In the data rows, the value 50 means zero.
Some points, each followed by its number:
[46,22,78,45,67,17,6,56,75,30,30,66,70,80,81,69] 0
[32,96,53,60,39,68,39,86,20,69,70,47,40,43,54,60] 1
[45,65,48,52,40,30,62,54,42,50,80,35,40,31,54,40] 2
[42,47,50,39,47,73,59,50,45,60,30,36,60,49,14,60] 3
[63,34,39,50,42,58,54,61,66,50,40,44,20,36,66,21] 4
[29,63,49,47,26,53,53,71,34,50,70,31,10,29,48,31] 5
[37,83,46,48,27,33,43,60,43,69,60,50,40,37,35,50] 6
[31,38,57,83,61,49,47,46,85,69,50,62,40,61,53,50] 7
[35,61,57,50,45,61,33,61,23,60,60,34,50,39,14,31] 8
[28,26,76,78,99,36,25,20,65,60,40,70,60,66,56,50] 9
[74,66,45,46,37,44,42,43,42,89,50,29,30,41,57,31] 10
[30,54,43,39,45,65,69,46,51,60,50,30,50,38,46,50] 11
[28,37,65,35,33,49,52,38,41,60,50,67,30,40,57,60] 12
[63,66,55,41,62,49,17,57,72,11,20,57,80,71,81,60] 13
[35,50,49,94,81,33,56,68,35,60,80,92,50,54,53,60] 14
[57,27,57,85,65,46,50,30,90,21,50,47,80,61,64,60] 15
[20,37,66,69,50,62,43,28,59,30,50,60,60,38,32,31] 16
[58,65,61,45,42,42,61,41,45,69,30,51,40,45,40,50] 17
[73,77,48,71,55,50,79,66,37,69,60,28,30,38,55,50] 18
[56,38,44,42,30,62,36,53,41,60,50,26,30,52,35,31] 19
[59,67,39,21,54,42,42,51,43,69,40,48,20,41,42,21] 20
[45,52,61,39,21,50,42,69,22,50,60,45,30,53,40,31] 21
[26,33,43,34,20,45,47,52,39,69,60,53,20,21,50,40] 22
[43,59,67,65,84,25,50,60,50,40,70,72,50,51,64,60] 23
[72,63,38,88,60,35,71,65,31,60,70,63,50,38,37,40] 24
[30,59,61,42,37,53,57,64,46,69,40,39,40,46,41,50] 25
[66,39,33,42,74,73,31,17,68,50,20,47,60,57,72,60] 26
[33,59,64,67,84,12,0,28,58,1,60,99,70,84,62,69] 27
[50,85,25,46,66,72,68,59,54,40,40,49,60,52,55,50] 28
[40,54,66,47,25,61,56,54,40,50,50,45,50,41,49,21] 29
[64,27,49,30,51,64,52,43,50,50,40,22,50,44,62,50] 30
[51,30,52,40,51,29,63,77,26,40,40,48,60,65,39,40] 31
[69,33,33,46,31,67,52,10,46,60,30,65,70,52,64,50] 32
[71,42,30,47,59,66,35,66,45,69,40,39,70,53,65,69] 33
[39,53,36,35,53,50,49,65,32,60,50,54,20,36,34,60] 34
[52,54,49,45,44,50,29,46,55,69,50,47,40,56,81,50] 35
[52,67,35,77,47,72,82,99,7,69,90,41,30,33,22,21] 36
[48,59,51,38,43,38,72,69,63,40,60,52,30,33,59,50] 37
[65,25,66,67,68,40,26,50,62,50,50,47,70,62,50,69] 38
[46,39,65,47,58,39,42,54,50,21,50,40,40,59,55,40] 39
[88,20,0,36,71,93,40,20,73,30,10,43,70,84,40,89] 40
[40,46,57,37,39,58,43,42,57,79,50,46,30,34,57,31] 41
[49,35,43,28,32,58,60,42,56,40,50,58,20,47,72,50] 42
[42,44,41,46,28,40,41,48,45,69,50,30,40,45,59,50] 43
[32,43,46,50,38,39,72,67,43,50,60,50,30,39,48,40] 44
[35,88,45,51,34,36,53,30,49,60,50,49,40,51,53,50] 45
[46,31,78,78,63,30,67,35,45,21,60,69,60,56,40,31] 46
[33,59,63,78,61,37,59,60,56,50,50,47,60,56,52,60] 47
[52,40,48,45,31,38,76,53,62,79,40,27,30,37,20,40] 48
[57,41,65,72,69,50,57,43,69,60,40,60,99,63,28,50] 49
[27,35,45,49,36,47,43,55,58,60,50,30,50,34,16,31] 50
[39,56,60,48,40,54,32,68,49,60,60,41,10,41,53,31] 51
[50,53,60,84,80,32,34,54,49,50,50,53,70,71,66,69] 52
[15,14,52,70,57,43,41,31,65,50,60,59,60,71,45,60] 53
[55,42,52,33,42,65,63,67,55,40,40,33,30,46,44,31] 54
[50,48,42,35,47,31,55,51,45,60,50,48,40,34,42,40] 55
[50,17,80,64,52,44,53,65,44,40,60,59,60,58,66,60] 56
[51,46,55,33,34,39,63,52,15,60,60,41,40,50,51,40] 57
[26,49,42,46,40,54,33,46,47,40,60,38,50,39,18,31] 58
[47,53,44,28,30,39,58,61,57,69,50,19,30,31,48,31] 59
[60,36,23,25,70,50,38,60,43,60,30,34,50,52,49,60] 60
[40,42,54,47,30,62,60,42,52,40,40,53,50,21,70,31] 61
[49,58,49,36,38,59,76,54,33,21,70,37,40,22,29,31] 62
[68,73,55,48,59,64,78,56,58,89,50,42,30,60,28,40] 63
[77,65,37,59,42,55,71,84,44,69,90,62,60,25,54,21] 64
[58,70,53,40,39,40,36,69,55,79,40,27,30,44,63,40] 65
[49,38,37,31,29,61,64,31,44,60,50,44,50,36,70,50] 66
[60,28,42,43,40,36,40,51,49,60,60,65,40,16,50,40] 67
[50,52,76,66,77,39,37,43,75,30,50,59,50,75,45,50] 68
[66,62,65,47,62,67,67,69,28,50,50,39,60,21,43,50] 69
[74,27,24,49,41,62,37,54,55,40,20,35,70,52,38,69] 70
[55,35,54,70,70,41,27,50,76,79,50,48,70,53,41,69] 71
Which point above is nearest to each new point? Its number follows each.
[48,9,40,85,78,52,51,52,49,60,99,99,70,31,54,50] 14
[40,71,37,49,35,33,75,65,23,60,70,28,30,39,37,31] 2
[50,56,78,70,54,52,51,51,74,40,50,63,90,56,42,60] 49
[65,83,47,60,56,70,84,58,36,60,50,87,40,53,59,69] 28
[62,61,28,42,57,65,36,41,51,50,30,42,50,64,35,50] 60
[35,46,45,52,79,17,23,52,53,40,80,72,60,65,65,31] 23
[54,64,59,42,17,54,47,52,24,60,50,46,50,38,38,21] 29
[48,45,59,46,22,42,43,39,45,40,50,66,40,43,42,50] 12
[41,20,49,49,46,52,59,36,53,40,50,68,60,41,39,50] 16
[43,57,52,41,43,60,38,57,37,50,40,37,30,45,45,50] 25
[49,59,52,50,53,56,63,26,44,50,60,42,40,38,56,50] 11
[46,59,71,69,38,46,34,22,51,30,50,66,70,84,33,60] 68
[47,39,45,28,23,42,69,67,50,60,40,41,40,37,19,40] 48
[50,21,39,45,30,64,48,54,76,50,40,18,60,61,30,69] 70
[55,49,53,44,23,47,27,50,42,69,50,44,30,34,64,60] 43
[72,55,35,56,32,38,48,59,41,60,60,34,50,17,25,40] 55
[67,42,51,40,30,51,54,62,60,30,50,31,30,37,32,31] 54
[57,29,40,41,54,70,53,45,51,50,30,49,50,53,47,50] 30
[31,54,36,45,41,63,69,42,47,60,50,33,30,37,63,40] 11
[51,42,58,65,67,49,30,27,63,40,50,53,70,53,48,60] 38
[18,55,68,73,67,5,29,25,64,1,70,89,80,75,51,50] 27
[77,52,56,43,59,44,38,27,78,11,40,55,50,94,87,79] 13
[35,74,60,64,83,14,49,81,57,11,70,73,70,76,70,40] 23
[29,58,78,42,64,9,18,49,58,30,60,95,30,60,78,40] 23
[89,0,8,65,91,99,21,39,70,60,0,40,90,93,45,99] 40
[39,39,58,68,59,52,59,34,78,40,40,61,70,72,15,69] 49
[84,5,0,50,73,99,25,51,72,30,0,37,60,92,61,99] 40
[64,36,52,32,50,69,57,60,49,60,50,45,30,38,38,50] 54
[50,34,52,28,41,33,56,66,40,69,60,51,50,41,52,31] 55
[0,53,99,64,76,12,11,44,31,1,60,79,90,92,70,60] 27
[77,76,37,55,46,60,70,76,19,79,70,32,20,58,41,40] 18
[88,61,40,35,69,58,43,38,74,69,10,87,50,71,78,60] 26
[61,18,20,37,54,81,30,67,71,50,20,39,60,78,52,89] 70
[80,88,30,60,60,43,75,75,42,60,80,49,50,35,75,60] 18
[87,90,21,79,54,53,54,63,25,69,80,56,50,53,20,50] 24
[62,44,44,34,39,65,47,48,41,50,30,26,40,39,47,50] 30
[44,64,43,44,29,55,40,41,35,69,30,51,40,25,37,50] 17
[52,36,52,39,58,23,38,88,81,50,50,70,50,69,69,31] 39
[73,43,26,39,45,69,52,35,54,40,20,51,60,70,38,89] 70
[23,52,61,74,71,14,28,51,57,30,60,59,50,48,91,40] 23
[50,71,60,36,55,31,36,34,75,40,60,62,40,50,78,31] 35
[63,60,50,63,60,42,84,70,15,69,50,36,40,49,49,50] 18
[31,76,46,45,46,38,57,76,49,69,60,42,50,50,14,40] 6
[26,36,42,35,33,42,59,56,61,40,50,56,50,27,71,40] 61
[53,32,41,23,52,77,55,17,75,60,30,37,70,63,20,79] 3
[41,67,69,48,52,41,34,38,66,11,30,59,80,86,73,69] 13
[60,57,47,97,65,73,75,65,3,60,80,73,70,58,39,31] 24
[99,69,0,99,48,67,99,99,0,99,99,28,10,26,46,40] 36
[73,52,27,34,44,78,60,39,56,50,30,58,80,48,54,40] 32
[0,69,99,75,85,0,33,29,42,1,60,84,90,99,62,79] 27
[36,51,46,46,39,60,47,43,43,69,60,32,30,34,45,21] 41
[46,46,57,82,61,46,55,48,65,50,60,75,70,55,52,60] 47
[44,37,50,41,29,39,48,39,52,60,50,48,60,56,54,40] 43
[44,45,38,20,34,67,40,33,38,50,30,56,50,58,55,60] 66
